0: [154  35  98  80 161 159  90  73 163 143 152 159 229 146 150 134 117 161 143  37  98 187 200 181 134  92  55 110 131 137 107 149]
1: [137  80 153 129 153 167 115 123 116 119 101 108 127  92  35  74 166 101 141 169  99 104 113 142 108 150 164 159 144 170  98 132]
2: [111 198  76  96  87  47 119 169 139 143 150 122 146 184 113 192 158  76 104  70  93 122 252 103 132  86 100 153 159 118 113 107]
3: [215 102 178  69 173 204 192 202 124  93  20  95 137 235  94  67 125 126 159 119 155 195 173  49 164 107  91  50 218 105 122  92]
4: [153 145 119 151  96 117 112 188  99 193  98  61 113 121 236 176  81 129  79 173  75 134 108  90 133  94 109 106  87 138 177 108]
5: [161 130 118 138  78 128 187 183 104 162 121  51  77 129 190  80 146  87 125 119 122 111 126 103 137 157 143  86 143 163 160 145]
6: [129 159  73 156 177 194 180  98 169 116 198  91 126 104 179 136  93 158 175  42  60 137 123 187 179 154  98 143 113 109  82  99]
7: [136 165  97 134 106 143 110  75 108 174  64  80 148 104 134  70 107  45 124 184 156  98 101  96 105 154 154  91 157 164 143  91]
8: [ 53 178 134 134 137 115  47  49  83 200 227 183 169 127 195 126 143 160  13 106 132  27  78 134  77 128 133 161 141 141  46 223]
9: [164 132  89 167  84 119 111 184  71 131 108  99 165 191 218 125 118 172 217 121 190 168  70 199 101 169 234 113 134 130 131 143]
10: [119 110 141 138  71 119 217 125 165 126 102 100  86 103  24  87 101  96 142  99 139 216 200  85 192 137  50  62  95 156 181 101]
11: [145  68 141 106 168 137 157 108 181  80  98 148 128 141 157 153 100 105 206  68  94 189  97 153 125 102  85 111 129  18 119 105]
12: [113 173 101  76  98 150 126 144 120 135 170  97 111 179 105 127 123 154  75  81 111 121 222  92 127 134  63  90 189 182 141  72]
13: [139 159  93 145 112 171  91 151 101  59  82 113 146 102 206 140 147 148 173  94 140 155  99 179  50 138 157 120  86 146 161 110]
14: [ 73  92 127  94 189 112 153  80 174 114 154 141 174  85 171 106  44 123  77 163 111  88 107 128 126 130  69 117 139 197  86 113]
15: [ 90 166 120 117  84 151 100 144 123 149 100  95  95  97  66 150 130 122 146 138 111 185 112 112 151  63 199 169  89  17  82 142]
16: [134 145  72 179 108 137  63 151 107 138 179 167 146 106 148 182 167 143  85  75 118 164 139 176  88  86 131 164  75 109 139 181]
17: [130 128  99 128 102 162 143 104  26 155 205  99  58  80 147  70 145 171  72 150 165  92  18 115 144 187 171  84 133 114 173 186]
18: [ 27  95 130 129  61  86 115 142 200  78 145 142  65  98  72 211 103 114 117  92 131 157 153 167 136 125 111 219  61 150  97 133]
19: [109 112  88 127  92 175 162 139 112 134 124  81  65 110 175  92 173 182 202 129 122  93   6 140 209 159 177  95 151  98 148  94]
20: [149  42 141 129 191 102 138 130 146  93 138 167 146  96 137 152 104 125 133 106  97 203 107 142 175 131  93 158 115  70 134 100]
21: [110  93 137 172 175  47 201 106 125 147 120 160 161 127 194  97 119 130 107  89 109 125 135  89 130 128 108  91 142 152 174  91]
22: [ 69 105 131 157  72  83  79 140 165  59 137 116  74 145  97 112 152 101 185 122 128 157 132 206  90 108 179 127 100 224 116 140]
23: [122 238  84 110 127 126  59 143 210 158 115 160 135 175 142 135 149 176 137 128  84  75 169 110 113  92 155 108 181 127  94  52]
24: [ 82 151 163 148 127 149 131 112 155 117 163 186 105  71 158 158  76 121 114  89 129  96 141 128 173 128  97 102 150 158 185 158]

[150  98 147 106 165 133 136  74 218 144 153 127 203 133 144 117 135 126  59  41  71 226 140 166 127 111  83  97 162 130 140  96] 0 20 21
[143 146 167 104 150 119 161 161 151 157 127  20  90 136 114  92 145 104 163 202 107 124 167 150 189 129  84 211 158 173  71  30] 1 5 12
[121 102 136 193 114 129  43 163 129 148 150 119 134  79  72  84 175  87 125 209 138 100 148 132  85 110 194 149  79 142 104 206] 1 22 16
[101 206  54  99  96 113  84  18 112 115 220 181 160 212 129 196 172 165 115  80 111  40 140 190 126 112 153 176 188 137  20  69] 23 8 2
[132 167 107 127 140 134 137  75  74 136 102 122 101 132 106 183 143 162 178 125 132 104  94 114 152 203 158 107 106 104 120 145] 19 1 13
[118 135 138 115 138  89 161  99 130 102  60 160 153 148 124 163  74 180 134 163 139 142 172 118 130 146 133 156 130  80 126 121] 20 21 11
[112  82 204 164  50 109  96 166 174 158  26  80 109 130  71  96 162  87  88 168  88 128 124  91 160 124 112 170 166 151 106 133] 1 5 7
[156  93 174 127 136  98 170 157 114 140  65 123 181 104 155  74 101 125  94 128 111 109 208 102 103  56  97 177 166 134 135 107] 21 1 14
[ 71 211 111  72 145 121  48  77 141 108 124 138 161 173 189 119 181 106 114 139  93  95 113 125  78 103 135 159 140 132  83 102] 23 13 7
[108 118 124 173  72 124 182 155  87 158 105  41  88 145 137 148 143  60 123 166 130 149 111 128 229 131  52 244 183 152  94  71] 5 4 1
[143 115  88  88 155 149 146  70 123  86 141 136 138 157 102 114 104 142 218 118 155  87 137 124 146 152 132 125 146  80 107  52] 11 20 6
[106 205 130  87  77  83 196  53 130 139 168 159  74  40 144 199   1 163 166 139 117 167  59  56  78 175 171  76  93  94 253 186] 24 17 4
[ 95 193 129  44 140 146  68 113 161 165 113 142 168 161 153 133 132 137 105 155 113  77 144 144  69  43 154  99 162 130  82 138] 23 7 14
[ 90 139 176 120 166 156  37  93 173 122 206 250 188  99 106  95 155  95   0 109 129 116 220 183   0  41 144 120  87 212 108 155] 16 8 14
[147 110 130  86 152 145 141  93 154 139 148 214 182 122 162 136 105 150 122  56 107 185 135 195 105 123  95  85 132 146 138 105] 0 20 24
[120  95 100  88 125  92 142 124 113  91  84 112 105  89  99 171 135 165 186  28 140 194  56 138 177 174 145 138  66 124 112 133] 20 11 13
[139 133  75  78 104 151 160  73 107 145 130  49 105  64 126 124 162 151 211 143 122 132   3 120 154 211 177  86  88  96 118  80] 19 17 7
[112 172  71 107  98 171 119 119  52 141 130  77  63  99 163 166 131 178 215 132 144 123  15  69 198 125 117 103 170  72 158  99] 19 17 5
[164 122 169  83 149 127 109  82 154 116  94 151 166 132  24 119 178  48 131 119 170 146 153  71 140 167  77 103  90  81  82 210] 1 20 10
[122 188 152 123 128 138  76 126 146 121 118 177 106 199 137 169 155 131 105 151  88  54 164 151 105  23 144 132  96  68 102 106] 23 16 2
[130 121 181 154  88 129 104 109 144 105 107  82 107  91  96  96 157 129  83 116 141 164 133  85 165 143 137 115 105 174 104 125] 1 5 7
[ 73 131 143 171  65 156  57 176 145 105 191 155  87 101  88 145 174 160  85 141 165 120 160 122 117  70 156 123 137  86 115 194] 16 15 24
[142 119 134 171 102 144 154 151 153 120 152 145 142 138 115 208 147 116  95  33 137 160 185 133 122  60  89 122  64 104 123 162] 16 2 24
